In the rows, zero is written as 128.
Rotation paths and how fast each direction turns (degrees each step):
Each turn is a multiple of 5 degrees from 10 to 175, or 0.
Each row of a path follows its step; steps can be skipped.
Path 1:
step 9: [133 144 128 117 117 130 132 127 129 144 120 121 127 130 138 128 121 137
 122 134 125 125 115 124 128 134 137 132 138 141 126 122 128 133 129 116
 131 129 132 133 130 138 121 130 125 129 128 128 127 127 132 124 124 115
 141 131 127 125 131 129 132 134 123 130 125 125 126 130 134 111 132 134
 129 127 122 122 135 129 128 117 121 131 122 136 124 118 129]
step 12: [127 122 116 129 127 118 115 117 120 130 117 117 125 135 122 128 129 119
 122 124 126 137 129 120 130 124 132 134 121 120 129 137 135 133 131 130
 134 125 131 138 125 135 121 118 135 132 131 122 123 125 124 134 117 131
 129 123 123 133 130 122 130 142 116 120 133 134 124 130 124 124 132 135
 123 127 123 134 129 131 126 122 130 142 127 123 119 113 130]
step 14: [123 133 127 126 135 131 128 120 135 125 124 128 136 132 121 135 131 138
 134 125 136 129 124 136 127 128 139 134 124 134 135 121 133 131 138 119
 132 134 126 119 116 121 145 122 131 136 121 119 119 136 120 130 120 118
 125 131 136 130 129 127 125 133 135 134 123 128 125 137 144 133 138 140
 128 133 123 139 131 121 129 122 129 135 127 122 120 128 127]
step 16: [118 127 118 131 126 143 130 131 134 130 124 132 122 132 132 129 135 142
 122 132 134 127 127 125 127 130 114 131 125 122 128 136 120 114 127 123
 131 128 129 126 129 122 131 141 132 134 130 132 119 128 132 140 129 126
 132 134 118 136 122 133 120 128 126 128 126 142 123 133 132 128 136 126
 119 137 132 128 113 135 132 133 118 139 132 132 130 137 121]
step 20: [114 124 135 126 130 117 144 119 121 125 122 122 121 126 130 138 125 125
 131 123 127 131 124 139 136 130 125 134 132 126 132 127 135 125 128 115
 133 131 132 135 138 126 130 129 128 136 130 128 126 128 136 131 123 133
 136 138 131 118 126 133 131 130 136 130 122 130 134 134 120 134 122 137
 119 128 113 126 132 122 136 122 115 125 125 112 128 121 134]
step 27: [115 138 127 136 124 132 119 122 131 144 124 136 126 118 128 129 124 130
 130 131 127 125 120 124 120 124 135 136 130 131 129 115 121 133 120 120
 133 126 130 132 130 132 135 125 125 135 133 126 127 128 125 121 125 124
 148 131 126 128 127 133 121 129 123 122 123 136 128 109 130 114 131 136
 129 125 133 117 123 132 131 131 135 132 126 134 137 137 131]
step 31: [123 119 123 119 131 137 131 135 122 132 124 124 136 121 123 139 119 126
 130 125 130 126 126 119 136 137 123 120 135 120 130 128 124 146 136 133
 129 127 125 133 126 120 132 125 116 135 133 125 124 138 128 128 130 127
 128 130 133 135 131 129 119 127 128 121 136 122 122 127 126 143 135 144
 135 127 130 122 131 119 136 126 123 137 129 124 121 115 121]
Directions:
[131 129 125 127 126 129 127 130 128 126 129 128 131 127 130 130 127 129
 128 130 126 129 127 128 126 128 126 127 127 128 128 130 128 127 128 126
 128 130 128 128 131 127 129 128 128 130 128 130 128 129 128 128 130 127
 129 127 127 126 129 128 128 129 129 130 130 127 126 129 129 130 128 128
 129 129 129 128 127 128 128 130 129 126 130 125 127 127 126]	145
[130 129 128 127 129 129 129 127 128 127 127 131 128 129 126 130 130 127
 128 129 130 129 128 128 127 127 129 127 129 128 124 127 130 127 126 128
 124 131 125 128 128 127 127 129 128 128 128 128 128 129 130 128 129 126
 127 127 126 130 126 129 127 126 128 126 125 128 129 128 132 129 130 128
 129 129 128 128 127 128 126 129 128 131 129 130 128 128 126]	40
Path 2:
step 3: [131 134 117 126 126 133 122 127 128 134 126 125 118 122 128 144 125 128
 133 131 131 141 130 132 121 134 126 124 128 127 124 134 125 117 126 139
 137 123 121 130 129 120 131 147 134 139 123 133 120 132 132 132 130 122
 131 138 125 134 127 124 135 128 125 128 140 134 129 128 124 119 133 128
 130 127 116 133 129 121 126 119 134 128 133 112 133 133 140]
step 9: [133 119 125 129 127 127 130 126 129 131 130 120 116 133 126 131 119 128
 123 127 128 126 130 135 128 136 126 136 129 120 122 129 127 112 127 137
 131 115 112 137 139 118 132 136 131 132 134 135 121 136 131 130 121 124
 132 134 133 134 125 119 126 121 126 134 135 134 120 131 130 119 120 122
 126 128 117 138 127 121 128 123 129 125 123 106 128 129 135]
step 11: [122 139 122 122 127 121 130 127 134 127 126 139 118 120 137 116 119 122
 144 129 127 134 122 129 120 135 128 122 131 122 132 135 125 124 139 128
 139 122 122 123 127 123 125 130 118 126 125 128 129 119 127 131 135 116
 125 133 120 121 121 116 116 140 136 125 123 122 128 131 135 130 120 131
 131 119 127 128 130 132 135 128 137 119 135 119 129 124 132]
step 14: [134 133 125 113 137 130 135 128 138 128 124 124 125 121 137 123 125 113
 141 123 124 139 124 117 121 129 126 126 133 134 136 129 128 136 131 137
 134 129 127 130 134 121 119 136 131 134 136 125 126 125 129 135 128 119
 124 135 114 134 129 119 123 132 127 128 131 136 122 119 129 132 131 117
 125 121 125 127 131 133 121 133 134 121 144 120 124 127 133]
step 21: [128 121 121 129 133 128 130 129 128 131 122 131 109 138 124 130 125 122
 123 128 116 133 127 131 126 141 136 120 127 124 131 133 128 123 133 123
 143 124 113 137 131 122 129 135 130 138 119 124 138 128 124 125 136 119
 126 133 127 138 132 120 135 119 129 140 135 132 129 125 130 125 121 125
 123 134 122 130 125 133 127 131 133 122 121 119 122 125 142]
step 22: [134 123 126 130 134 124 121 131 125 136 122 137 122 118 137 128 115 140
 138 127 131 134 132 120 135 129 126 116 117 114 124 132 141 123 123 141
 135 121 124 126 127 129 133 130 133 126 120 123 113 129 133 129 130 123
 130 128 114 122 122 120 124 129 124 134 129 125 139 128 123 122 138 126
 132 127 125 129 126 126 130 125 140 120 137 126 125 129 123]
step 24: [141 127 129 119 133 118 131 131 138 124 125 133 124 136 134 120 131 124
 134 123 116 135 125 136 130 126 132 133 122 121 135 125 123 127 133 124
 137 125 122 129 132 130 127 132 123 129 125 120 123 129 134 119 124 124
 117 127 121 129 124 120 141 115 133 129 149 128 129 120 129 124 120 123
 124 134 139 134 130 134 127 125 137 124 118 128 123 132 141]
Directions:
[127 131 127 126 128 127 128 129 128 127 130 128 129 129 130 131 128 130
 130 130 129 128 127 125 129 127 129 130 129 128 128 127 129 128 128 129
 128 127 126 128 129 126 128 128 128 127 129 126 129 128 126 131 128 130
 130 128 125 128 126 127 126 127 130 126 127 127 130 129 127 129 128 130
 125 128 127 127 125 129 126 128 127 125 128 129 130 129 128]	125
[130 128 130 127 128 129 129 127 130 129 126 128 127 128 125 128 128 127
 132 127 129 129 127 128 126 128 129 127 130 130 130 126 130 129 130 127
 126 130 129 130 128 128 128 130 128 127 129 129 129 129 128 126 128 130
 127 129 128 127 127 127 129 129 129 128 125 126 126 130 127 127 126 129
 129 127 129 129 128 128 126 130 130 127 129 131 128 126 127]	115
[127 127 127 127 130 127 129 131 127 128 127 129 129 129 129 126 127 127
 127 128 128 129 130 127 129 131 128 128 129 128 128 126 127 130 127 126
 126 126 128 125 130 129 128 127 129 131 128 126 127 127 125 130 129 129
 129 129 130 127 130 128 126 126 129 130 128 125 129 128 129 125 126 128
 130 127 128 130 129 131 128 129 130 127 127 128 128 127 128]	110
[128 125 128 128 128 127 129 127 126 128 129 127 128 130 129 128 128 126
 130 128 129 128 130 126 129 127 127 128 128 131 127 128 129 130 128 126
 128 130 127 130 129 125 125 127 130 127 126 128 128 128 128 125 130 126
 128 129 127 130 129 128 127 123 127 129 129 128 129 130 128 128 129 126
 127 127 127 129 125 127 126 129 127 129 127 127 128 128 128]	95
Path 3:
step 0: [130 132 124 115 118 126 139 140 133 121 121 125 127 135 122 125 119 122
 125 129 128 126 136 127 118 128 134 125 132 127 127 123 130 127 125 131
 114 133 116 133 122 133 131 123 127 132 131 123 128 132 130 129 141 134
 121 117 120 133 127 125 143 118 142 127 133 137 131 122 124 133 128 131
 125 128 121 134 128 126 120 129 137 139 120 130 125 132 135]
step 19: [120 123 127 133 123 117 133 138 126 118 117 136 124 130 118 123 123 131
 122 124 118 118 128 126 121 129 129 138 136 123 126 132 128 134 131 121
 122 131 122 135 136 125 130 126 129 126 121 120 140 133 133 125 141 129
 131 126 128 136 128 128 134 125 127 125 127 140 129 113 128 136 130 132
 133 127 138 133 138 131 138 127 140 136 118 129 126 128 131]
step 20: [122 118 121 118 119 132 128 129 127 125 123 125 126 126 116 125 125 121
 135 125 124 135 141 125 123 127 125 134 127 132 133 133 119 139 138 127
 132 133 129 125 134 114 142 125 127 124 129 125 116 116 121 132 142 129
 119 127 139 124 131 122 133 124 129 127 117 122 128 140 130 132 130 122
 131 127 133 132 129 127 131 122 138 133 129 134 126 124 119]
step 22: [136 129 129 132 120 129 132 141 124 126 120 137 122 127 138 139 126 121
 136 120 117 135 123 116 124 136 132 144 122 117 137 132 120 123 128 125
 125 131 131 131 130 126 121 130 124 137 135 119 131 127 128 132 129 130
 120 127 128 130 130 124 128 132 128 130 124 129 134 122 116 133 135 126
 125 121 128 127 128 135 142 139 133 124 116 125 130 128 120]
step 24: [124 132 126 121 131 126 132 129 119 129 129 115 125 128 125 139 128 129
 125 125 124 121 130 124 123 128 135 137 132 120 135 127 128 127 133 128
 135 134 138 129 131 119 121 132 129 133 126 122 118 128 132 141 134 124
 121 137 133 135 129 127 144 128 128 121 134 130 122 149 137 124 129 138
 135 133 129 135 137 129 132 128 132 129 121 133 130 116 140]
step 29: [131 127 129 125 133 127 135 134 139 129 125 130 131 130 139 134 121 123
 128 123 131 137 137 124 127 129 136 130 136 123 133 121 133 123 132 137
 120 137 121 135 121 118 132 124 128 130 152 122 130 128 135 142 138 123
 125 128 132 124 136 119 126 131 129 125 129 128 125 124 127 145 122 125
 128 127 128 136 132 129 130 123 131 124 127 135 134 136 139]
step 31: [124 130 123 127 122 120 132 124 135 127 115 119 128 134 125 131 123 126
 132 129 112 127 137 111 123 128 127 131 131 127 122 136 118 128 126 121
 129 129 118 140 138 123 127 125 127 119 126 119 118 126 122 129 142 134
 118 127 124 132 132 125 123 132 122 129 118 126 131 140 137 134 130 133
 132 128 138 130 131 132 120 126 136 132 133 131 128 129 121]
Directions:
[128 126 129 128 130 126 127 131 128 129 129 129 128 127 127 128 130 128
 126 128 128 125 129 126 128 130 126 129 130 127 128 127 128 126 129 127
 127 124 131 128 130 130 127 127 128 129 128 127 129 128 129 127 128 130
 128 129 128 129 130 130 126 127 129 128 127 127 129 127 131 126 127 127
 129 130 127 129 128 130 129 130 129 127 127 128 131 125 128]	125
[128 130 127 128 130 128 127 130 129 126 128 125 128 130 129 127 129 129
 128 128 124 125 127 129 127 128 128 128 129 129 128 127 130 127 127 128
 127 132 125 126 130 129 128 127 131 130 127 125 128 127 129 125 127 128
 127 127 126 128 128 126 127 130 128 128 130 129 128 128 129 127 129 128
 128 128 130 128 130 128 131 126 128 127 129 129 128 126 128]	155
[128 129 127 128 128 129 129 129 129 131 127 128 130 128 128 126 128 129
 127 125 129 127 129 130 130 127 129 129 128 127 131 129 130 131 128 126
 127 129 128 129 130 126 130 128 130 129 129 128 127 131 129 129 129 130
 130 127 130 130 129 130 128 127 127 126 130 127 125 128 130 128 125 128
 128 129 132 130 127 127 130 128 126 128 128 127 129 128 128]	70
[129 126 127 125 130 130 130 130 129 125 128 127 127 126 128 130 125 128
 127 129 129 127 130 129 127 128 128 125 127 128 130 128 128 129 127 129
 127 127 129 129 128 127 127 127 129 127 130 130 128 127 128 128 128 127
 128 128 130 125 125 129 127 130 127 128 128 130 128 128 131 127 130 128
 128 130 129 128 128 129 129 130 126 127 127 126 126 127 131]	125
